In the data rows, the value 128 means zero.
Here are some points, one per row:
[120  83 151 115 167 119 114 138 132 108 128 108 141 122 107 113 104 156 169 128 143 123 115 104 144 131 127 142 127 101 169 111]
[106 107 103 122 135 172 117 112 127 128 121  99 133 108 117  91  92 157 166 179 125 146  93 124 150 146 128 116 146 110 156 106]
[122  90 122 115 122 132 145 126 124 105 155  92 132 112 112 132 120 186 163 132 106 102  96 130 125 141 132 164 129 114 165 172]
[110  98 127 137 151 117 167 126 124 107 117  96 144 131 126  84  91 154 158 116 149 102  85 131 124 142 117 143 114 113 166 114]
[116  99 152  92 134 129 192 140 144 213 149 113 164 139 108 149  96 143 175 118 104 107 115 122 104 128 140 207 156 114 155 138]
[115  98  97 116 135 113 107 132 136 166 107  83 131 113 127 119 111 142 146 143 163 120 119 124 129 147 140 135 147 102 172 204]
[142 104 111 129 144 113 182 117 125 121 132  95 134 143 124 115 109 165 175 135 106 120  93 101 116 156  99 110 132 111 161 129]
[132 124 134  85 103 128 124  95 163 145 163 116 170 129 153 150 164 130 135 106 121 110 158 146 104 105 124 109 127 110 113 133]
[160 124 150  95  98 140 117  92 168 144 111 136 179 136 154 152 146 133 113 116 111 112 152 132 106 106 135 131 127  98 119 117]
[118 112 169 125 102 115 122  98 160 111 111 125 140 122 156  98 154 124 128 126 140 124 154 108 205 131 106 147 117  87 134 118]
[106 149 157 168 116 119 107 122 124 116 126 160 107 142 139 121 147  85 113 129 114 166 167 101 109 120  94 127 111 123 100 132]
[123 169  88 159 123 115 121 128 119 119 104 165 112 122 150 129 121  96  98 169 108 139 141  99 114 134 122 123 112 144  94 129]
[118 150 164 138 118 128 115 135 128 124 132 166 110 111 130 114 162  87 108 109 107 152 157 116 121 126 112 120 111 138  96 102]
[117 152 138 154 111 126 173 132 124 113 104 150 117 142 135 124 149 100 110 167 136 116 160 201 139  97 117 125 106 135 107 134]
[112 128  97 112 104 137 123 100 166 142 108 101 144 110 172 106 152 138  98 105 122 140 159 100 105 158 147 122 129  91 130 130]
[115 120 148 110  84 145 149 101 154 127 123 106 138 111 159 114 168 159 110 119 121 108 147 155 150 199 112 118 149 107 120 116]
[117 126 112 125 100 109 113  95 145 106 120 124 154 109 167 102 119 147 139 125 106 110 144 160 170 139  80 193 123 100 121 187]
[113 115 161 105 103 128 124  95 162 125 123 120 138 107 147  94 154 122 119 114 106 175 158 106 101 159 107 113 130  92 128 166]
[133  82 117  99 127 115 148 138 130 134 103  90 119 135 118 119 125 180 139 122 149 132 107 129 153 155 139 107 122 120 162 162]
[122  91 168 107 134 116 151 138 143 146 135 119 142 111 107 163 115 155 183 109 114 134 119 165 157 120 153 112 105 122 153 111]
[105  88 133 119 129 127 103 125 130 131 124  92 122 115 114 120 125 178 148 174 113 134 106 136 128 148 151 110 186 108 155 125]
[107 100 131  78 132 117 131 134 144 139 116 108 160 116 108 144 123 146 169 148 153 106 117  96 134 102 146 115 110 123 163 127]
[139  99  90 122 149 115 123 129 134 121 116  77 125 106 128 108 104 143 153 106 119 136 117 151 144 157 134 124 143 107 178 111]
[142  99 103 139 148 161 149 116 127 111 109  92 143 124 110 106  87 151 176 108 122 155  94 119 177 127 128 120 114 111 168 180]
[106 140 160 109 150 107 140 173 115 126 138 155 130 126  92 186 112 127 136 121 116 143 111 121 172  80 171 124 111 162 124 129]
[111 129 125 164 161 130 117 162  97 109 164 145  98 107  95 138 132  98 132 111 105 113 131 135 109  84 112 108 110 148 145 163]
[177 139  93 171 168 121 120 149  88 104 193 150  93 123 107 127  88 120 132 106 118 105  93 100 122 121 139 117 121 168 137 117]
[116 136  97 137 149 109 106 147  88 165 108 144 116 126 105 120 110 131 149 107 153 114  97 147 181 101 138 111 114 149 136 123]
[124  96 155 118 151 137 126 131 134 178 108 108 154 158 117 107 110 143 151 105 109 113 106 107 140 127 125 110 117 103 166 118]
[110 136 106 121 160 124 121 160 110 125 118 157 130 122  88 178 103 113 135 121 120 128 119 118 108  61 187 113 105 155 125 133]
[119 126 131 133 157 143 112 164  95 120 140 147  87 134  96 153 141 141  92 144 146 157 105 154 103 128 167 145 122 161 136 151]
[195 124 129 132 153 118 117 169  96 116 206 139  85 132  95 154 125 131 100 115 153 124  98 153 132 112 156 146 238 158 129 140]
[115 139 128 168 164 109 119 154  94 129 107 134  95 106 104 128  97 127 153 205 191 135 106 126 107 126 106 110 109 161 135 107]
[168 134 157  98 166 110 125 160 110 184 126 144 132 141  96 175 110 123 129 134 151 122 111 175 123  96 166 118 106 165 123 147]
[109 144 167 121 159 139 117 154 109 122 128 146 128 125  90 179 119 115 128 117 114 102 113 104 103 104 161 117 109 156 124 103]
[115 136  98 163 155 123 142 155 100 106 150 136 104 111 105 123 101 118 129 124 138 122  95  96 133 123  86 111 106 154 143 158]
[118 144 117 150 150 151 104 138  90 118 109 127 101 173 102 137  83 121 149 165 104 119  94 170 119 104 120 125 175 163 133 138]
[174 139  94 146 152 124 113 161  94 104 108 141  80 133 103 128  91 120 123 118 158 127 101 190 103 125 176 111 168 154 135 107]
[116 132  93 117 174 131 132 163 105 126 128 116 100 107 112 138 106 113 111 107 197 147 114 127 113 136 144 107 112 149 150 115]
[163 123 130 149 166 117 110 166 102 112 108 143  94 120  89 127 113 116 148 189 103 126 121 120 125  98 142 203 117 148 139 104]
[226 139 121 151 152 108 126 142  88 128 129 144 113 109 100 118  95 109 140 109 184 111 103 112 104 115 148 109 112 152 130 162]
[110 139 108 160 137 109 153 152  88 104 115 141  85 125 103 122  85 122 148 113 105 146 103 146 122 130 135 138 155 163 127 201]
[145 128 117 131 149 110 117 170  89 133 123 132  96 109 101 144 137 137 109 108 113 108  98 144 107 113 171 124 158 158 135 107]
[111 126 143 149 137 109 117 167  85 123 117 127  93 133  94 157 126 134 118 114 114 105 104 123 182 138 166 114 148 157 129 112]
[135 128 121 140  90 116 105  78 150 124 104 100 146 129 167  87 147 156 108 113 151 111 146 169 123 190  79 111 115 105 124 114]
[119 100 140  64 142 107 126 132 149 115 157 109 156 120 103 157 114 149 155 121 146 124 115  95 102 119 126 112 107 109 157 113]
[132 113 140 108  86 111 111 105 154 109 108 110 147 133 157 131 172 148 125 138 133 153 140 150 100 154 115 113 123 106 118 103]
[107 113 143 105  95 197 111  94 156 118 214 120 169 238 151 137 165 137 117 135 110 108 151 133 149 132 109 162 122 106 116 126]
[174 127  94 129  97 133 121  90 154 132 137 116 152 112 164  89 129 145 131 120 112 109 131 121 142 137  94 108 187 107 111 102]
[113  95 120 115 136 114 104 132 125 118 163  98 132 122 127  99  94 160 150 105 119 120  92 105 122 139 119 118 153 113 164 108]
[137 120 101 131 112 118 112  97 151 185 178  95 150 109 165  94 137 137 129 121 147 115 141 108 123 160 120 111 108  96 127 117]
[127 127 168  96 117 123 116  90 169 159 123 127 179 126 158 148 153 137 119 107 119 110 151 134 134 116 125 132 111 114 110 102]
[133 119 145  75 105 117 105 109 164 144 106 129 170 116 147 141 152 133 132 190 105 105 151 155 116 136 138 134 105 103 112 112]
[139 110 174 129 118 189 107 111 164 131 111 122 130 145 150 113 131 119 127 114 123 128 153 134 194 151  98 180 106  87 130 104]
[124 118 131 101 103 133 104  99 166 126 134 112 156 136 155 134 156 143 122 121 116 190 148 137 105 143 133 180 125 103 114 139]
[115 173 150 130 107 193 124 119 138 111 103 158 140 107 143 175 144  94 102 146 124 130 159 105 135  91 177 110 108 153  89 118]
[106 160 115 155 100 119 118 129 114 110 125 167 112 124 137 122 133 106 104 132 117 102 143 124 112 141 110 112 133 142  99 114]
[110 169  94 146 118 127 216 128 121 105 104 154 101 147 137 141 125 108  86 107 215 112 141  94 108 138 124 199 108 148  99 108]
[109 165 114 142 135 110 184 128 138 104 126 145 114 206 157 129 149  87 106 123 116 174 162 143 109 146 127 155 118 143 100 121]
[117 160 128 158  99 126 176 139 120 112 111 161 109 176 135 145 168 117  94 159 105 115 140 104 167 113 111 126 132 151  92 102]
[123 172 133 120 109 249 126 133 134 109 107 166 136 110 125 170 152  86  80 108 125 107 156 107 139 115 143 123 114 148  94 116]
Along one direction, these points spread out more than along any other. Take the direction at right angles to it along which they spread out most. Go by this last direction. Where along it does each point below lie, from 0 to 99? The average is 50, and the first point in the table lies past the average. One standard deviation of the points above along it is 16.
[118 162 105 142 111 114 106 119 118 159 115 156 111 108 147 115 137  96 104 124 118 199 142 128 114 122 117 127 126 147  84 134] 28
[106 157 137 138 124 117 110 133 124 104 113 152 111 123 132 143 141  89 103 126 172 185 162  99 117 103 112 130 135 127 103 123] 26
[113 116 116 121  89 148 111  86 153 110 155 101 152 108 162  88 133 134 125 112 110 139 137 124 126 172  96 133 146 108 124 125] 52
[107 120 127 103  88 114 155  94 151 154 167 113 141 194 155 110 162 145 103 132 125 106 140 120 119 142 120 125 165 111 114 125] 45
[160 109 177 121 115 131 103 102 162 111 133 109 149 129 152  91 153 127 126 127 144 102 161 105 106 146  97 125 133  91 131 105] 49
[122 163 105 159 113 111 114 128 116 195 104 138 122 166 143 127 137 100 115 111 116 102 135 126 127 142 141 110 106 135  99 129] 34
[140 163 155 155 137 129 145 135 123 174 142 157 128 115 136 124 155  88 119 108 108 175 165 174 132 119 120 106 152 139  97 119] 29
[121 164 120 155 117 146 174 128 119 107 136 164 116 135 143 114 144 108 112 142 112 108 136 126 113 109 125 121 122 151  94 176] 28
[162 150 147 152 129 110 126 138 132 109 133 155 115 108 132 123 152  88  94 195 122 134 156 104 131 102  87 110 115 132  99 111] 26
[179 161  99 147 115 123 132 113 115 117 124 145 130 110 145 133 132 113  97 113 129 182 141 140 108 116 119 119 127 148  99 136] 31
